Each path is a new rotation, seen through one point. The rows after it are directions, each followed by how far the rotation turns it, in degrees per step (0 if it stays put).
Each turn is a multiple of 5 degrees from 10 to 175, or 0.
Each row of a path follows its step; steps can be skipped.
Rotation 1:
step 0: [ -2  -4 -36  -3   4 -11  -9  -8  12 -15 -18  -1  -8  44  -3  -7  15 -10
   1   1 -10   6 -10  29   0  31  15 -43   2  10 -28  11 -11  15  38 -10
  -4   8 -16  -8  21 -38 -25   6  -4   8]
step 1: [-15 -10  -2 -32  36  -6   1   5  -2 -22  -6   3  10 -23  -8   2 -10 -20
  -4   9  14 -24 -33   8  20  -4 -11  -8  28  19 -29  14   1   9  17 -36
 -20   6  -6  38  24  15  -8  11  14  25]
step 2: [ -8 -14  -6  20   5  44 -18  16 -12 -22 -19 -13  20  14  20  11  -7 -22
  -4 -13 -21   0 -23  17 -14  33   0 -34  -9  27  -6   3  -3 -18  11   1
  13  -4  23  25   9  10 -16   6  34 -12]
step 3: [ -6  -9 -18 -19   0  15  34  38  -1 -23   7  29  -3  -9  -3  41 -17  25
 -29   6 -10 -10  -2  10 -20   0  -4   8  -3  45   3  20  -8  -9  22  -5
 -19  37  -4  10   8  -1  -6  15   1  -1]
step 4: [-10   7  19 -10  11  31  33  11  13 -12  -7  -6  27  35 -22 -12  15  20
 -18 -14  -6  19 -18  10  23  22  17   1  -9  39  -3   3   7  21  11  27
   3   5  17 -10  18   6  -7 -19  26  25]
step 5: [-23  -4  -5 -15  32   7  23   9   6  15   8 -45 -27  -7 -10  26   1  12
 -17  12   7  -5   2  -6  -8 -19 -12 -33  -1  33 -33  23 -30 -10   1   1
   9  12   1 -13   8 -18   6 -26  23   8]
step 6: [-44  19   1 -14  26  15  24  -7 -15 -12 -17  -2   1  14  -3  -9  -6  -6
   4  -4 -13 -20   0  -1 -21  39  21 -25  35  30 -12 -12   1  20   2  25
   5 -18 -20   0  -4  -6  38  10  -2   1]
step 7: [-10 -27   5 -27  -5  -2  -3  19  -3 -13 -25 -10 -22  21 -24   6   6  -7
 -16  11 -33 -14 -33  17 -13 -53  11 -29   6  25   2   3  -5  13  -7  -8
  22 -11 -29   2  22   4   0   7   2 -14]
step 8: [-25   3 -20 -23  13   9 -18  29   3   7 -10  24  25  28 -10 -19  -5 -10
  -9  34  11  34 -11  16 -33  13  10 -34  17 -10 -20  14   9  14  37  -1
  -1   5 -11  -7   4   3   3  12  16   8]
[  4   1   1   4  10   0   2   6   7  -1   7   3  -5   3   6   5  -1   7
 -11  -6  -2  10   5  -9   3   2   4   2   3  -3   7  -1  -4   3   5  -3
  12   4  11   4   3   8   2   5   2   0] => 55
[  8  -9   1  -5   6   2  -1   4  -1   7  -3  -4 -13  -7  -5  11   5   0
  -7   4  -3 -10  -2  -7   4  -6   1  -5  -7  -5   5   2  -1   4  -1  -1
 -11   7  -4   4  -2   1  -3  -1  -3  -1] => 170
[  1  11  11  -7   6   1   8  -2  -1  -1   0   5  -1  -2  -1 -10  -3   1
   6  -1   5 -13  -8  -4   2   2  -1   2   1   0   8  -3   8   5  -1   5
   7   5   0   1   4   7 -12   3   1  -2] => 140
[ -2   3  -2  -2   8 -10   7  -2  -1   3   6  -9  -9  -1   2  -3   9   2
   0  -3   3   0   9   9   7  12   1   6  -1  -1  -7   2  -7   7  -5  -1
   0  -5  -5   3   5  -5  -7  -6   2   0] => 70
[  4  -9   7   7  14  -1   1  -1   0   0   8  -2   7  -5  -3  -8  -3   1
   3   7   5   1   3 -11   5   0   3  -8   1   4  -4   4   5  -6   6  -8
  -4 -10  -1  -6  -2  -1  -4  -5   4  -2] => 95
Rotation 2:
step 0: [ -5 -39  20   5  27  25  10 -21  -4 -28 -24  -7  14  12  13  26   1  -1
  11  10  13  -9  -9 -10 -15 -30  46 -16   9   2  16   9  31 -15  19 -19
 -40  29  -6  10  13 -16   4  -7 -16   4]
step 1: [-39  -7  23  24  15 -17 -10 -15 -20 -21 -29  -9  -5 -16   0  -1   1  31
  -5  10  18 -31   8  -4  41  30  15   6   5  16   6   8  16 -14  -7  29
  18  16   4  -7  25 -16  -6 -16 -42 -14]
step 2: [ -1  19   2 -11  -5   8   4  -6 -26 -25 -20   0  -6   3  38  35 -13  -7
  16   1 -17  21  14   7   8  -3  38   7  31  23  -4  17  20   9 -10 -12
  16 -14  43  21 -23  13  -3 -25 -40 -10]
step 3: [ -5 -25   4  -4 -29  31  26 -21  -3 -26 -12 -34  31   6 -13  29   5  25
  -8  21   7 -12 -13   5 -17 -23  11  25 -14  -8  -5  -2  22   3 -19   3
  34 -19   0  -6  12 -30 -19 -36 -16  -9]
step 4: [ -5   4  18  24  -9 -15 -19  -4   3  26  -4  18 -13 -24  22   7  26  16
 -10 -27  -6  -3  24  13 -12  -6 -15  30 -13   6  -6  26  22 -26 -49 -12
  26 -20  22  -8   7 -16 -15 -26 -16 -21]
step 5: [ 22 -35 -15   2 -28  -1   8  -7  -1  -2 -32  19  16   7  26  48   6  -4
  20  -8 -34  13   0 -15 -39 -30 -18 -24   7   4  15   4   1 -18  -8 -18
 -21  -9  12  21  13  -7 -24  -2 -14 -24]
step 6: [  0 -42  15   2 -26  -4 -16 -22 -38  -5  -9  28  12 -34 -38 -12 -13  29
  14 -19 -18 -25 -21   2   4   1 -19   0 -16 -14  -7 -14   3 -32  -4  16
   5   5  -3  -7  26 -28 -17  -4 -25   2]
step 7: [  4  17  -4   9  -6  13 -30 -22  -6   6   1  37 -17 -42  14   1  13   9
  19 -12 -42  39  -8  -4  -2  11  24   6  28 -19 -16  -8  17 -13  -8 -10
 -31  26  35   9  10   1   5 -15 -21  -9]
step 8: [  1 -30 -11   1   9  28  17   6  23 -18 -16   2  25 -21 -13  12   3  -3
  16  15 -10  -7 -42 -35  11 -26  35  -9 -21   9 -11 -19  23  11  10  -1
 -30  11  18   8  33 -15 -14 -29 -13  11]
[  5   5   3   6  -6   7  -1  -4   6  -4   5   0   6  -2  -8  -1  -8  -7
   0   6  -4   5  -9   7   1  -2   1  10   2  -3  -2  10 -10   5  -5   9
  -2   4  11  -3  -3  -1   6  -5   0   1] => 80
[  4   5  -2  -7  -8  -2  -7  -5 -14  -7   0  -3   2   2  -3   1  -5   3
   1   7  -9   1   5   9  -2   6  -2  -2   0  10 -13 -13  -3  -1   5   4
   0   0  -2   0  -4   4   2   1  -6   0] => 85
[ -4   6  -1  -5  -6   5  -4   6   0   4   6   7  12  -6   1  -2 -11   8
   0  -1  -5   6  -1  -2  -4   0  -8  -3   3  -1   2   2   5  -2   1  -3
  -6  -7   0  -6  17   6  -4   2   4   5] => 35
[  5   3   8   8   2   2  -5   0   0   1  -1   1  -2  -5  21  -9  -8   1
  -7  -8  -6   6  -3   4   5   0  -1  -2   5  -1   2  -6   4   3  -7   1
  -1  -5  -3   3 -11   2   3  -1   2  -3] => 140
[  2   3   2   4  -6  10   7   8   2   8   6  -1  -6   1   5  -3   0  -1
  -7  -2  -1  -3   6   5  -8  -4   7  -2 -15   2  -5  -2  -2   9   6   0
  -2   1   2  -7   5   0  -5  -3  -8  -9] => 70
Rotation 3:
step 0: [  0  14 -32 -21 -26  44   7  23  -9   7  10 -16 -15  -3 -43   5  -2  -4
  11 -18  -5   8 -41 -27  -9  35  -4 -12  20  10   7   7  -3 -37 -20 -11
   0 -12  -3  -4   2   3  -1 -14   1   5]
step 1: [  2   5 -10  14   7  22   8 -35   4 -30   0  -7  10 -16  -7   1  -5  -6
   7  -2  13  24   7 -39  14   4 -12   3 -20 -23   4 -33  29 -34 -14  31
 -24  -2   3  31  11  13  -6   8   3  35]
step 2: [-11  15  -1 -21  -8   9 -11  22  -3 -14 -17 -27 -21   5  -8  -5  14   2
 -16  24  22  -3   6  -8  -9 -27  -3   1  -1  12  12 -26  26 -28 -38 -33
  28 -15  -7  24   2 -22  -8 -31   1  21]
step 3: [-11  -8  32 -20 -28  11  11 -23 -37  14  14  -7  -7   8 -14  16   9 -35
   5  -4  18 -19 -13 -13   3  -7   9 -14  -2 -24  -1   1 -19 -16 -10  21
 -15 -21  20  50   5 -28  -8   4 -15  11]
step 4: [-17   5  14 -17 -29  -5   4  25  23 -16  -1  19  -2   7 -22 -16  26 -18
   6 -20   9 -20  22 -51  17  11  -5 -22  -1  -3  -3  31  27 -17 -33   0
   6  10  -8  -1  18   5   0  -7  25  11]
step 5: [  0 -16 -31 -12  -7  18  18 -28 -22   0   1  14  24   6  -1 -11  13  10
   7  23  -3  -1 -31 -38  -1  -3   6  15 -19 -13   4  17  22  -2 -19   8
  44  10 -10  41  -1 -21  24   2 -14  16]
step 6: [ 16  35  -8 -22 -14   5   6  17 -11  -5  -1  24   4   9  21  14 -20 -21
  22  20  22  -3 -10 -33  -4  22  20  -9  15  18  -5 -12  15 -14 -21  -6
  12 -27  43   2  36   8   0 -24   6  15]
step 7: [-22 -17  -7   6  -2  10  -6  10  -7 -13 -23 -15   2   3  -4  22   8 -12
  -9   2 -11   3 -27 -13  28 -16  -6 -10  34 -29   4  11   8 -21 -14  15
  20   2  35  38  -6  39   3  16  12  35]
step 8: [ 18  -4  -4 -24  32  20  22  16  12   0 -14  11  -7  -1  -1 -11  26   2
  12  15  16 -23  23 -14  14   8  -8 -45  -8 -17 -27 -22  11 -11 -11  -9
  16  14  17  37  -3   0  -9 -38 -19   5]
[  5   0   3   0  10  -7  -7   1   2  -7  -3   0  -2  -4  -4  -4  -1  -4
  -8  -2 -14   4  -1  -6  -3   5   1  -8  -7  -9   1   5   6  -1   2   0
   4  -2  -3   5   1   3 -11  10   8   0] => 115
[  6  11   8   6   9   2   7  -8  -8   8   3  -7   6   0   3  -4  -1  -2
   7  -3   0  -1   3  -4   7   2  -1  -3 -12   0 -10  -4   1  11   0   6
  -4  -3   4   6   0   3   2   3  -4   3] => 160
[ -6   5  -5  -5   5  11   7  -6   4   8  -3   2   6   3 -13  -2   8  -1
  -5  -3  -1  -8   8   0   4   7   3  -7  -2  -3   1   9  -6  -8   5   2
   0   8   1  -6  -6   0   0   1   2  -6] => 85
